[[145 101 144]
 [107 120 121]
 [109 127 118]
 [111 123 104]
 [106 122 119]]
->
[[145 101]
 [107 120]
 [109 127]]

[[119 137 118]
 [111 124 136]
 [118 139 106]]
->
[[119 137]
 [111 124]
 [118 139]]

[[151 140 146 120]
 [114 132 151 119]
 [153 124 102 130]]
->
[[151 140]
 [114 132]
 [153 124]]

[[146 127 132]
 [134 123 154]
 [127 123 120]]
->
[[146 127]
 [134 123]
 [127 123]]

[[124 132 154]
 [129 110 127]
 [121 134 122]
 [113 113 136]
 [119 144 105]]
->
[[124 132]
 [129 110]
 [121 134]]

[[108 127 126]
 [108 134  99]
 [135 129 140]
 [127 126 120]
 [130 121 127]]
->
[[108 127]
 [108 134]
 [135 129]]

[[144 123 134]
 [138 108 107]
 [111 149 101]]
->
[[144 123]
 [138 108]
 [111 149]]
---
[[125 130 110 130]
 [129 125 114 130]
 [132 134 121 125]
 [135 124 139 128]
 [128 142 142 130]
 [128 119 139 125]
 [125 139 122 134]
 [127 133 138 127]
 [131 111 120 122]
 [126 125 101 129]]
->
[[129 125 114 130]
 [135 124 139 128]
 [128 119 139 125]
 [127 133 138 127]
 [126 125 101 129]]

[[120 133 113 112 120 108 114 112]
 [125 125 126 128 130 123 125 126]
 [125 125 111 105 124 109 107 115]
 [120 133 110 114 132 104 112 112]
 [124 133 116 116 130 113 117 119]
 [118 141 127 126 123 125 127 118]]
->
[[125 125 126 128 130 123 125 126]
 [120 133 110 114 132 104 112 112]
 [118 141 127 126 123 125 127 118]]

[[115 126 131 123 135 123]
 [138 133 127 132 121 130]
 [115 129 133 124 136 123]
 [129 147 136 135 126 123]
 [136 133 132 119 141 135]
 [118 122 129 142 114 119]
 [137 136 131 117 143 135]
 [136 141 128 123 141 130]
 [122 133 122 141 151 122]
 [128 140 143 134 125 136]
 [120 122 150 130 135 149]
 [130 134 134 126 102 118]]
->
[[138 133 127 132 121 130]
 [129 147 136 135 126 123]
 [118 122 129 142 114 119]
 [136 141 128 123 141 130]
 [128 140 143 134 125 136]
 [130 134 134 126 102 118]]

[[121 102 125 119 133]
 [128 113 129 121 133]
 [130 119 126 131 136]
 [131 110 126 132 137]]
->
[[128 113 129 121 133]
 [131 110 126 132 137]]

[[123 128 131 121 133 125 128 121 141 136 131 126]
 [133 132 130 141 120 124 122 145 117 102 118 131]
 [122 123 131 118 130 127 130 120 135 152 135 129]]
->
[[133 132 130 141 120 124 122 145 117 102 118 131]]

[[113 135 131 131 145 136 123 125 131 112]
 [137 127 122 121 136 136 118 120 135 137]
 [117 146 150 134 132 127 132 126 127 124]
 [138 125 121 126 130 130 126 122 131 134]
 [132 146 141 139 131 131 135 124 131 122]
 [126 113 114 121 132 130 120 122 131 137]]
->
[[137 127 122 121 136 136 118 120 135 137]
 [138 125 121 126 130 130 126 122 131 134]
 [126 113 114 121 132 130 120 122 131 137]]

[[138 142 121 147 123 132 141 127 109 113 122 121]
 [127 115 130 137 132 137 124 136 128 135 118 150]
 [115 110 127 136 124 139 143 156 134 129 131 127]]
->
[[127 115 130 137 132 137 124 136 128 135 118 150]]

[[156 132]
 [132 113]
 [151 143]
 [141 150]
 [133 149]
 [154 128]
 [139 152]
 [154 138]
 [124 147]
 [130 151]]
->
[[132 113]
 [141 150]
 [154 128]
 [154 138]
 [130 151]]
---
[[153 122 147 143 134 136]
 [136 118 136 112 111 143]
 [104 156 116 123 134 130]
 [125 125 118 111 105 140]
 [109 153 123 109 122 143]
 [105 139 108 128 134 114]
 [109 127 103 119 122 114]]
->
[[109 127 103 119 122 114]
 [105 139 108 128 134 114]
 [104 156 116 123 134 130]
 [125 125 118 111 105 140]
 [109 153 123 109 122 143]
 [136 118 136 112 111 143]
 [153 122 147 143 134 136]]

[[121 123 116 156 142 135 120 121 136 152 134  98]
 [130 126 139 114 123 126 129 132 129 127 126 135]
 [126 126 124 139 135 132 125 126 130 138 130 116]
 [130 126 138 114 123 126 130 132 128 125 126 136]
 [129 125 135 115 122 124 131 131 129 122 127 133]
 [132 136 121 128 126 129 133 129 118 114 126 142]
 [131 136 119 130 127 128 133 128 118 112 127 141]]
->
[[121 123 116 156 142 135 120 121 136 152 134  98]
 [131 136 119 130 127 128 133 128 118 112 127 141]
 [132 136 121 128 126 129 133 129 118 114 126 142]
 [126 126 124 139 135 132 125 126 130 138 130 116]
 [129 125 135 115 122 124 131 131 129 122 127 133]
 [130 126 138 114 123 126 130 132 128 125 126 136]
 [130 126 139 114 123 126 129 132 129 127 126 135]]

[[117 133 132 128 142 137 135 128 137 124 134 123 126 119 133]
 [125 131 125 129 128 118 129 128 122 140 132 124 125 125 129]
 [118 128 134 127 126 122 135 119 142 157 129 134 126 130 131]
 [125 129 129 129 133 128 130 128 118 124 127 140 128 122 124]]
->
[[125 131 125 129 128 118 129 128 122 140 132 124 125 125 129]
 [125 129 129 129 133 128 130 128 118 124 127 140 128 122 124]
 [117 133 132 128 142 137 135 128 137 124 134 123 126 119 133]
 [118 128 134 127 126 122 135 119 142 157 129 134 126 130 131]]

[[101 139 124 142 139 141 149 132 139 122 130 141 154 122]
 [131 129 107 147 114 142 118 135 111 112 141 130 120 120]
 [131 133 142 127 119 110 125 107 156 120 136 137 154 116]
 [141 118 139 114 123 134 122 135 139 132 143 138 138 145]
 [127 104 144 121 103 124 102 142 145 121 132 123 137 117]]
->
[[131 129 107 147 114 142 118 135 111 112 141 130 120 120]
 [101 139 124 142 139 141 149 132 139 122 130 141 154 122]
 [141 118 139 114 123 134 122 135 139 132 143 138 138 145]
 [131 133 142 127 119 110 125 107 156 120 136 137 154 116]
 [127 104 144 121 103 124 102 142 145 121 132 123 137 117]]

[[ 99 109 123 137]
 [115 155 139 104]
 [136 115 130 135]
 [102 138 116 130]
 [127 122 144 124]
 [121 146 135 118]
 [100 137 138 133]]
->
[[102 138 116 130]
 [ 99 109 123 137]
 [136 115 130 135]
 [121 146 135 118]
 [100 137 138 133]
 [115 155 139 104]
 [127 122 144 124]]

[[127 129 140 116 146 142]
 [129 120 108 127 128 142]
 [ 98 128 139 142 153 112]]
->
[[129 120 108 127 128 142]
 [ 98 128 139 142 153 112]
 [127 129 140 116 146 142]]

[[116 114 116 128 130 130 115 138 133 128 117 137 135 136 132]
 [132 148 150 125 134 123 129 127 125 128 145 123 125 128 133]
 [132 118 129 128 129 132 124 133 124 128 124 130 129 135 131]]
->
[[116 114 116 128 130 130 115 138 133 128 117 137 135 136 132]
 [132 118 129 128 129 132 124 133 124 128 124 130 129 135 131]
 [132 148 150 125 134 123 129 127 125 128 145 123 125 128 133]]

[[143 113 119 116 140 119 135]
 [129 119 114 133 146 134 120]
 [136 112 128 123 126 121 126]
 [136 114 113 132 135 134 128]
 [126 141 134 126 123 109 129]
 [122 126 126 158 136 138 127]
 [132 124 115 132 133 133 127]
 [125 117 135 137 129 129 125]]
->
[[136 114 113 132 135 134 128]
 [129 119 114 133 146 134 120]
 [132 124 115 132 133 133 127]
 [143 113 119 116 140 119 135]
 [122 126 126 158 136 138 127]
 [136 112 128 123 126 121 126]
 [126 141 134 126 123 109 129]
 [125 117 135 137 129 129 125]]
